One vector is turned by the same rotation once a tick. Each row is the vector after some number of ticks, and that number follows the row.
The counts run from 0 to 113.
[-30 -15   0 -26 -37 -33  -2 -14 -15  -6  15 -24  39  18 -11  -7   7  12
  -2   8  15  10  -2   9   7 -16   8 -30 -12   1  -5 -23   1  -5  12 -17
   3   3  27 -22  11   2  -2  29 -23  -3] => 56
[  6  -6   1  -2 -26 -28  -5 -10   2   0  47 -44  15   3 -17  14 -24  13
 -13 -12 -13  15  13 -10  -6   0   9 -19  13   5  -9 -11  16 -22  34  -1
  -7  -8   0 -12  -5  -1  -5  -5 -24  19] => 18
[-17 -41 -28  10 -16  -9   5  11   0  17  19 -11 -25  25   8  -9   8  14
  24  -2   1  12 -20   0   6  19  -6 -11 -20  -5 -14 -22  -8 -34  -5   3
 -20  24  18   3   8 -20 -30   7  10   5] => 63
[ 10   3  -9   5  17 -17 -48  16   0   3   2 -18  41  -3 -12   3   5   9
  11   6 -12  11 -23  -3  18  39 -19  -1 -26  11   7 -14   6   1  21  22
  -6  30 -12   8   0 -21   5  -8 -21  15] => 74
[ -1   5   5 -11  -3 -14 -23  -7  16   4 -15  -3  29  -6  -8   9   4  12
   2  25  14  -8 -25  14  12   5  -6  26   3  33  12   1  32  18   3  14
  -1 -18  13  -7  -7 -38  25  40 -13  31] => 113
[-12 -26   1 -26   3   4  10  -8  29  17  -2   5  31 -24  -5  29  -3 -12
  12 -11  27   0 -37  19   9  -5   3  11  19  14 -11   4   7 -14   2   1
 -12 -11   9   1 -13   2  16  33  10  37] => 47
[ -5 -28  -8  11   1  15  39   5  -3   3  27 -19 -37  25  -6   9   0  15
   1  -5  -7   1 -10 -33  -2   3  26  24  14  -6   8 -23   0   4   5  23
  -5  12 -10  31  10   7  16 -25  21  22] => 23
[ -3  -1  11   7  -9   0   5 -10  14  10  23  -1 -23  15 -20  -5  -3  18
  16 -22  19  24 -21 -24 -26  27  25  16 -10   2  20  -3   1   1  12   8
 -22  -2  18   3 -22  -2  11   4  21  44] => 103
[-16 -29 -15 -40   8  -1  10  -4  15   3  -4  -9  29 -16   3  23   8 -27
  28   3  31  -8 -24  11   8  -6   8  12  13  23 -18   9   4 -19   1   4
 -11 -20  15   4   2   3   6  36  -1  34] => 48
[  0  -2  -7  11   0 -23   1  42   5  28  18  -1  17   3  -2  26 -12  13
  -6 -14 -25  23 -14 -19   1 -12  -8  10  26 -21  -3   0  -6 -15  18  -5
 -17  40 -25 -11   4  17  18 -18   8  21] => 82
[  8   8 -17 -16 -14 -22 -37  23  37  -6   6 -32  12  19  -1  25  -3   9
  10  29 -24 -10  -3  -3 -32  -2 -17   0  -5  25 -14   8   3  22  12   9
 -10  10  -3   2   0 -18  -2  -7 -17   0] => 77
[ -9  -9  12 -23   4   8 -17  11   8   4  19  -6   5   7 -11  -9  -3  18
  39 -14  10  23 -36  22 -31  22  25 -10 -33 -15  -6 -11 -14   1   7  -9
  -4  24  16  13  -1  -8 -22   3  21  16] => 66
[  9 -14  -1  12   1 -21   1  35  17  26  23   2  19  -2  -3  27 -16  25
 -15 -13  -7  22 -28   0   7 -20  -9   7  29 -12 -19   1  -1 -29  31 -15
  -6  20 -21 -12 -11   4   9 -11  -3  25] => 83
[-13 -25 -14  29 -26 -18  24 -20   2  12  25 -21 -27  30  -1  -8  -2  12
   6  -3 -19  11  13 -33  -2   7  14   1   5   4  13  -4  16 -28  -7  27
 -12  -8  21  10   0 -21   9  -5  -6  24] => 100
[ 17 -20  -5   6   6 -15   8  24  30  18  26  -3  25  -6  -5  30 -11  11
   6 -16   1  16 -27  10   2 -13 -10   0  39  -3 -33   9  -2 -30  27 -16
 -17   1 -17 -11 -15  -4  -3  -6 -11  31] => 84
[-12   2   0  -6   6  -6 -17  44  46  12 -15 -18   5   5 -10  21 -15   8
  20   2  -8  16 -20   4 -23 -14   8   5  16  -2 -21  12  -2  17   5 -22
 -10  39  -4   2  -1  12 -13 -27  22   3] => 2
[ 13  -8 -20  -2   1 -16  21  20  -8   5  19  17 -27  12   1  -6 -11  30
  27 -32  15   4 -11 -18  -3  21  21  12   5  -4  -5 -15   4 -30  22  -5
  -9 -23  -7   1  14 -29 -16  19  10  39] => 26
[-17 -28 -16 -45   2   2  16   0   4 -16 -15   2  12  -8  12  19  18 -20
  32   9  29 -13 -23   9  13 -25   3  16  11  26 -15  -3  -3  -2 -12   7
   6 -14  21  13  12   8   4  14 -19  17] => 49
[-17   7 -12 -12 -20 -37   6  12  21  12 -15  -6 -25   9   7  18 -11  -3
  18  20 -16  14  11  -5 -11 -41  12  31  16   6   5  34  11  -4  -8  -5
 -11  14  31 -13  14  -6   0   4   4  20] => 41
[  2  -8 -20 -22 -18 -24   9  24 -17 -34  -3 -10  11   1  12  14   1   4
  11 -33 -18  13  19 -22  -2  -6   1 -15  14   8  12 -20 -10   7   9  26
   3  12 -16  14  19   2  10 -20 -31  -5] => 14
[  3   1 -21 -16 -18 -23 -29  25  19  -4   5 -26   6  28  10  17   3   4
  22  35 -30  -6   9 -13 -43 -17  -3   0   1  16  -7  14  -4  15   7   7
  -8  24   3   0  15 -14  -2 -11 -17  -5] => 78
[  4 -15   6  -5 -14 -14   5 -14   6   6  55 -40   4  26 -21  12 -12  15
 -12  13  -3   2   5 -11  -9 -14   8 -16  15   3 -17 -11   7 -16  33 -10
   4 -14   7  -6  -2  -2  -8  -5 -33  23] => 19
[  2   7  20 -23 -13 -14   3  -8  -6 -28  13 -26  25   5 -31   1  -9  13
   0 -22  10  19  19 -13  -8  -7  31 -16  15  16  14 -20  12  16  28   0
  12 -16   5   5   2  12   7 -25 -33  16] => 95
[ 22 -21  -7 -29  22   9  14   6   5  -3  34 -10  13   2   2  23   7  -4
  39  11   8   3 -15   2  -8 -24   2  11  29   6 -21   9 -15 -27  13   1
   3  -8  -6  13   0  10   1 -18 -28  32] => 86
[ -7 -27  -8   4  -4  17  23  -5   5   5  36 -30 -22  29  -9  11   2  -2
   4   1 -10   5  -2 -40 -18   4  36  12  10  -2   2  -1  -4   1   4  18
  -4   8   4  30   8  18  16 -30   7  20] => 22
[ -2  -4 -11 -12 -26 -29   6  26 -29 -23   6 -13  17   7   4  14  -9  11
  -3 -24 -22  22  19 -29  19  -9   4  -9  -2  -3  13 -34  -9   3  20  16
   5  20 -19   8  26  16  17 -28 -25  -4] => 15
[-10   9   3  -2  12  -9 -21  -9  -7  14 -10   4  32 -16  -3   2  -3   1
  15 -10  -8  26  -9  18  31  18   2  16 -10   1  32   7  36  -5  -3  28
   1   0   3   9  18 -29  21  20  -5  41] => 111
[  1 -31   6   2 -14  -1  17 -14  18  -2  53 -34  -3  34 -24   6  -2  13
   4   7  -5   6   2 -10 -27 -29  19  -7  22  13 -14  -3   0  -3  17   0
   2 -12  14  10 -13   0  -2 -21 -30  14] => 20
[ -5  -2   1  10 -19 -21   5  46  12   8   3   0   2  13   2   9   4  20
   5  -1 -36  28  -5 -14 -27 -26  -4   2  22  -8   4  14 -13  19   4   9
 -14  45   1   8   5   1  15 -40  -1  -4] => 80
[-13   0   2   9  20  -7   9   8 -10   8 -18  24   3   2   9 -20   9  10
  36  -7  -7  29 -10  15  27  -8  27  28  14  -8  27   4  18  -3 -13  18
  17  -3  11  17  37 -21  14  -7 -12  30] => 109
[  2   2   4  -6 -19 -30   1  16 -17 -15  18 -19  15   0  -9  11 -20  27
 -21 -24 -15  27   7 -15  23  -6  -9  -4   9  -7   3 -35  10   0  32  -3
  14  11 -18  -2   2   9  12 -29 -27   5] => 16
[-23  -8  -5 -35 -35 -23   3   9 -29 -16 -14  -7  -2 -13  12  10 -11  21
 -13 -15   2  11  -5  14  36  -8  -5   5 -18   6  13 -33   9   3  -3   9
  12  16  12   1  18   4  20   7   2   2] => 53
[  2 -21 -22  11  -5  -8  21  17   7  12  17   4 -30   7  -2   0 -20  24
  12 -39   1  15  -9 -17  -5  24  21   9   8  -5  -1 -12  11 -18  16   9
 -11 -14 -13  12   2 -26  -3   2  33  29] => 25
[ -7  12  18 -10  25  14  -5   5  12  -7  -5 -19   7   2  -9  -4 -16  10
  12   4 -13  10  -4  17  11 -11  41  19  18   3  16   1  37  28  -2  11
  24 -20  -2  26  32 -29  16  -7  -3  29] => 31
[-37 -38  -8   8 -13   3   6  -1  10  17   0 -39  -8  22 -16   7  -7  -9
  -3  25   0   6 -13 -15  23   6  31 -11 -11  11  -8 -27  12   4  -5  -2
   5  34  17  14  10  23  -1 -24  16  -2] => 60
[-28 -11  -2 -26 -45 -35  -3   2  -7 -14  -7 -14   9 -19   4   6 -15  28
 -19 -23   4  22  -7  27  28  -5 -17 -12 -16   6   7 -38  21  -1  -1   2
   4   5  12  -7   6  -8   9  24  -6   2] => 54
[-11   0 -19  16  -1 -16   0   8  -3   5  -4  -7  10   9   8   4   3  -3
   3   6 -32   3  14 -12  19   6  21   9  15  19  21   7  46  13  -4  35
   3 -23  -8  14  29 -49  22  20  -3  20] => 33
